Here are some points:
[ 127  -27  -37  127   26 -127 -123  127 -127  -19  115  127  -79   46
  -41  103   45   40   94  -15]
[-22 -37   1   4  -5  -2  -5  -1  16   1   4 -11 -15 -10  -2 -12  11 -41
 -16  -8]
[-26 -30  -5 -14  -5  10   5 -13   3  -7  -2  -3   5  -1   1  -9  -9 -25
 -26  -6]
[-21  51 -33 -18  38 -31 -17  59  39  50   5 -37  -5  -4 -16 -28  48  -7
  12 -46]
[-11 -39 -23 -14   0   2   3 -14   2   5   3 -14 -30   1  -6 -17   1 -35
 -17 -18]
[  2 -46  -7 -35   7 -28 -13  12  -5  -7 -21 -12 -39   0 -15 -19  -8 -41
  -7 -13]
[ 29 -24  -5  29  37 -99 -26 127  49  10  20 -14  -9 -22 -21 -19  26 -49
  43 -52]
[ -1  35 -28   5  37 -69 -14 108  55  21   6 -27 -10 -15  -7 -21  57 -19
  17 -50]
[-22 -17  -5 -14  -6   1  14 -20  -5  -8  -7  -7  -8   1  -5  -8   7 -29
 -15  -2]
[-22   5  -6 -36 -19   6 -28 -17 -29 -14  -8 -18 -17  -8   4 -12   0   3
  -3   5]
[ -9 -21   6  -5 -10 -12   0 -17 -24 -26   0 -11 -10   7  -8   2 -10 -14
  -9 -11]
[-20  11  10 -12 -25  19  15 -39 -11 -16  -9  -1  17   2   9  -3 -16  11
 -22  10]
[ 48 -19 -41  33   6 -43 -31  29 -80 -31  20  14 -77  24 -13  36  42 -17
  37  -3]
[-19 -26 -14 -23   4   1  -1 -18  -4   4   0 -10 -29  -4 -10 -12  10 -27
 -16 -16]
[ -3  34   9 -11   3  27   6 -24 -32 -21  16  -4  11 -16  -5  15 -20   9
 -16  20]
[ 51 -34 -22  18  12 -72 -47  57 -73 -26  15  33 -50  14 -29  24  13 -27
  36  -7]
[-17   5  16   0 -18  11   9 -36  -6  -5 -10   6  17  14  16   3 -11  11
 -19   9]
[-16 -18   0 -19  -6  -4   2 -18  -3  -1   4  -9 -12   2  -4 -11   6 -29
 -25  -6]
[  27  -24    5   33   35 -116  -29  127   56   15   12   -9  -16  -29
  -16  -26   29  -48   51  -45]
[  3  -4   1 -17 -14  -2   1   0 -14 -10 -20   0  -7   7  -5  -6 -22   2
 -10   3]
[-17 -16   3 -23  -6   5   7 -23 -13  -2  -5  -1 -20  -6  -4 -13  -3 -12
 -20  -1]
[-20 -26  -1 -16  -7   5  11 -21  -4  -5 -13 -11 -21  -2   1 -12  -1 -40
 -25  -7]
[-36  -5   8  -8 -16  18   2 -24   1  -7  -7  -7  27   4  14   3 -22   3
 -26   9]
[-20 -30   4 -12   0  -4  -7  -8   4   7  -9 -15 -16  -9  -6 -20   2 -28
  -7 -13]
[ 46  33  34 -72   1 127  60 -84  70  79 -80  36  10  40  49  38 -39 115
  57  73]
Here are 17 more points, each followed by its number:
[-23 -20  -6 -11  -1   8   5 -12   5   1 -11  -4 -10   1  -2  -4  -6 -34
 -25  -6] 0
[-20   1   1 -12 -12  -5  12 -25 -10  -7   1  -7  15  -5   3   3 -11  -2
 -21   1] 1
[-25   2   8 -17 -14  16  16 -31  -3 -17  -1   2   9   3   6   3 -20  10
 -27  10] 2
[-21   1   7   1 -17  15  10 -34   5  -8  -4   1  15  -5  12  -2  -8   0
 -25   2] 3
[  70  102   44   36  -22  113   34 -106  -25  -53  -17   39  104   29
   63   67  -72  127   19   72] 4
[ 13 -22 -14  -8  -3 -16   0 -28 -32 -36   3  -8 -31   7  -9   7  10 -17
  -3   0] 5
[ 12 -24   9 -58  30 121  89 -79 120 107 -52  39 -12  45   3 -20 -14  35
  48  29] 6
[-12 -48  -7  -4  11 -32 -14   0   1 -21   2 -15 -16  -2 -12 -11  14 -46
  -4 -20] 7
[-23  -9   4 -12 -16   5  18 -34  -6 -21  -6  -3   5  -2   5 -12  -8  -1
 -25   5] 8
[-10 -11  -1  -3 -11 -12  -7 -29 -21 -34   3 -20 -12   1  -8  -2  -1  -3
 -21 -11] 9
[  65   85   19   57  -26  127   37 -121  -21  -58  -22   21   58   59
   56   54  -76  127   16   59] 10
[-63  13  84  76  38 -40  41 120 127 103 -15 -16 110 -47   9 -52  27  25
 -12 -14] 11
[ 60  22  32 -43   9 127  83 -87  82  71 -70  46  16  49  47  29 -54  81
  51  62] 12
[ -3 -27  -5 -14  -8  -8  -7 -26 -26 -26   0 -19 -14   7  -1  -1  -5  -9
  -6 -14] 13
[ -8  14  23  16   4  46  33  16  54  77  -7  30  30 -40  12  -4 -19  -4
  20  45] 14
[-15  10   6 -15 -17  14  12 -35 -15 -11  -8   0   6   0   9   0 -14  14
 -15  23] 15
[-19 -43 -10 -16   2  -1   5 -15   1   7  -3  -3 -32  -3 -17 -18   6 -33
  -9 -10] 16
Which of these numbered points is nearest to each point below, ignoring the 2 directions in which the first points spread most? Its number follows each.
[  4 -34 -16 -30   5 -32 -18  26  -4 -28 -20  -4 -27   6 -16 -18   1 -44
   1 -10] > 7
[-22   6   2 -11 -16  11  13 -35  -9 -11  -5   2  10  -2   6   2 -11  14
 -18   5] > 1
[-17 -19  -5 -12  -4  14  15 -26   3   5  -1  -8  -2   5  -4 -12  -2 -27
 -18 -12] > 0
[ 78 127  66  28 -35 103  17 -56 -49 -64   6  24 127   1  52  90 -80 127
  16  99] > 4
[ -3  17  -7   6  43 -63   2  87  59  17  16 -34   3 -20 -10 -24  46 -26
  29 -40] > 15
[-23 -10  -3 -10 -11   2   2 -29  -8  -9   3   0  -4  -1   3 -11   5 -20
 -16  -9] > 8
[-31  -5  -1 -33 -22  16 -21 -10 -10   9  -9  -7 -21  -7  -6  -9   3 -16
  -5  -5] > 0
[-23 -28  36  27  -5  24  22   0  94  80 -24  36  42 -42  22  -9 -21  -4
  14  35] > 14
[-30 -34  11 -25  -9   6  -5  20  -4   9 -30 -17 -11  -1  -4 -12 -25 -36
 -31  -3] > 0
Now 17 new points, numbered from 0 again:
[  6  61 -31   9  33 -55 -15  94  39  16  30 -42   5 -31 -19 -20  54 -22
  23 -18] 0
[  79   96   47   37  -27  125   38 -117  -17  -51  -15   39   97   25
   63   59  -77  127   23   74] 1
[  77   75   18   53   -6  127   46 -127   -2  -52  -20   24   29   55
   46   53  -61  127   28   52] 2
[ -6  23 -12  17  42 -81 -17 116  63  16  23 -24 -11 -18  -1 -27  51 -34
  29 -48] 3
[-21  44 -42  -7  46 -35 -21  66  51  49   4 -36 -13 -12 -10 -31  52  -6
  11 -36] 4
[ 127    0  -16  127   17 -127 -120  127 -127  -28  124  127  -33   39
  -31   88   33   54  101  -25] 5
[ -9 -19  28  11 -19  51  41 -20  61  83 -33  40  30 -15  23  -3 -11   4
  12  33] 6
[-17 -44 -12 -24  -3   4  -1 -14   7   6  -3 -21 -35  -7  -5 -18  16 -33
 -22 -14] 7
[  4 -44 -19 -24   2 -28 -10  -4 -10 -23  12  -8 -33  -2 -12 -10  16 -48
   5 -16] 8
[ -9 -28   1 -13   0 -11  -9   4   6 -28  -5 -19 -23  -3  -1 -13  11 -45
  -6 -13] 9
[-10 -33 -12 -13   4   4  -3  -9   6   4  -5 -19 -37  -6  -7 -17  11 -35
 -10 -16] 10
[ -4  26 -27   0  37 -52 -19  75  64  27  10 -36  -3 -20 -19 -18  53 -22
  17 -41] 11
[ -6 -20  -4  -5 -12  -4  -2 -28 -17 -30  -1 -14 -20   9  -9   3   3 -14
 -11 -16] 12
[ 127  -12  -47  127   23 -127 -121  127 -127   -7  127  127  -81   37
  -24  101   72   19  106  -20] 13
[-27   4   5 -18 -19   7  12 -30  -7 -10 -10   2  17   7  11  -9 -10  -6
 -27  -6] 14
[ 73 105  63  19 -45  99  18 -78 -28 -51  -3  32 126  16  62  75 -75 127
  -9  73] 15
[  77   94   38   40  -32  115   33 -100  -23  -43  -14   33   94   34
   57   73  -65  127   24   72] 16
The same question for these:
[-32 -23  34  28  -3  31  18   9  91  84 -22  37  41 -35  20   1 -13  -6
 -13  36] > 6
[ 90 103  38  26 -20 112  28 -90 -31 -45 -33  47  83  45  40  64 -87 127
  31  74] > 16
[-36  -6  42  36  -1  23  22   9  91  69 -18  38  49 -35  18  -4 -20   1
   0  29] > 6
[-55 -42  58  15   2  41  23  16  89  89 -43   8  62 -15  10 -16 -14  16
 -20  18] > 6
[ 127   97   49  127  -22  -76 -120   85 -127  -61  127  127  112   28
  -16   99    4  127   80    1] > 15
[-41  61 -27 -52   3  36  21 -12  24  55 -44 -35 -25  20  -9 -23  38  -3
 -32 -27] > 4
[-30   8   2 -16 -12  18  14 -38 -15 -26  -7   6  10  10  20   1 -16   9
 -23  11] > 14
[-22 -27  -3 -22  -1  -6  13 -14   1   6   3  -3 -26  -8  -8 -11   3 -31
  -8 -14] > 10
[ 17   1   4 -66  36 127  84 -68  88  97 -42  30  -7  31  -5 -14 -16  26
  56  37] > 6
